Each row has a name. Each question is about the rows just above it. Places in a row count from 1.

-.04,-.01,.02,.04,.02,-.03,-.08,.01,-.06 = zuteb
-.64,.46,.50,-.64,.20,-.37,-.65,-.07,-.44 = lali
-.27,-.57,-.06,-.38,-.27,-.64,-.05,.08,-.41 = puze
-.40,.46,.50,-.64,.20,-.37,-.65,.20,-.35 = tute
.11,-.44,.41,-.42,-.37,-.35,.29,-.63,.42 = Buli
-.90,.00,-.38,-.28,-.07,.08,-.28,.19,-.28 = gigid
How many times does gigid hold -.27? | 0
One entry of gigid was changed: -.90,.00,-.38,-.28,-.06,.08,-.28,.19,-.28. Where, and from what? | 5, -.07
One entry of gigid was changed: -.89,.00,-.38,-.28,-.07,.08,-.28,.19,-.28. Where, and from what? | 1, -.90
Count of -.37 in lali: | 1
Changed lali: -.64,.46,.50,-.64,.19,-.37,-.65,-.07,-.44. Place and old value: | 5, .20
Changed zuteb: -.04,-.01,.02,.04,.02,-.04,-.08,.01,-.06. Place and old value: | 6, -.03
One entry of puze was changed: -.27,-.57,-.05,-.38,-.27,-.64,-.05,.08,-.41. Where, and from what? | 3, -.06

-.33,-.12,.03,.43,.20,.20,-.06,-.02,.01,-.23,-.06,-.07,.05,-.02,.05,-.16,-.19,.09,-.19,.02,.17,.03,-.47,.04,.01,.02,.04,-.10,.75,-.01,.39,.15,.08,.44,-.21,.09,.12 : Delit
-.33,-.12,.03,.43,.20,.20,-.06,-.02,.01,-.23,-.06,-.07,.05,-.02,.05,-.16,-.19,.09,-.19,.02,.12,-.12,.05,.02,.18,.15,.28,-.29,.00,-.29,.32,.08,.01,-.37,-.03,.03,.01 : Tiz
-.33,-.12,.03,.43,.20,.20,-.06,-.02,.01,-.23,-.06,-.07,.05,-.02,.05,-.16,-.19,.09,-.19,.02,.17,.03,-.47,.04,.01,.02,.04,.71,.10,-.23,-.17,-.11,.02,-.18,.13,.09,-.17 : bab
Changed Tiz: -.33,-.12,.03,.43,.20,.20,-.06,-.02,.01,-.23,-.06,-.07,.05,-.02,.05,-.17,-.19,.09,-.19,.02,.12,-.12,.05,.02,.18,.15,.28,-.29,.00,-.29,.32,.08,.01,-.37,-.03,.03,.01. Place and old value: | 16, -.16
How many times does bab hold -.11? | 1
Changed Delit: -.33,-.12,.03,.43,.20,.20,-.06,-.02,.01,-.23,-.06,-.07,.05,-.02,.05,-.16,-.19,.09,-.19,.02,.17,.03,-.47,.04,.01,.02,.04,-.10,.75,.00,.39,.15,.08,.44,-.21,.09,.12. Place and old value: | 30, -.01
Where does -.33,-.12,.03,.43,.20,.20,-.06,-.02,.01,-.23,-.07,-.07,.05,-.02,.05,-.16,-.19,.09,-.19,.02,.17,.03,-.47,.04,.01,.02,.04,-.10,.75,-.01,.39,.15,.08,.44,-.21,.09,.12 differ from Delit, and what was there? | 11, -.06

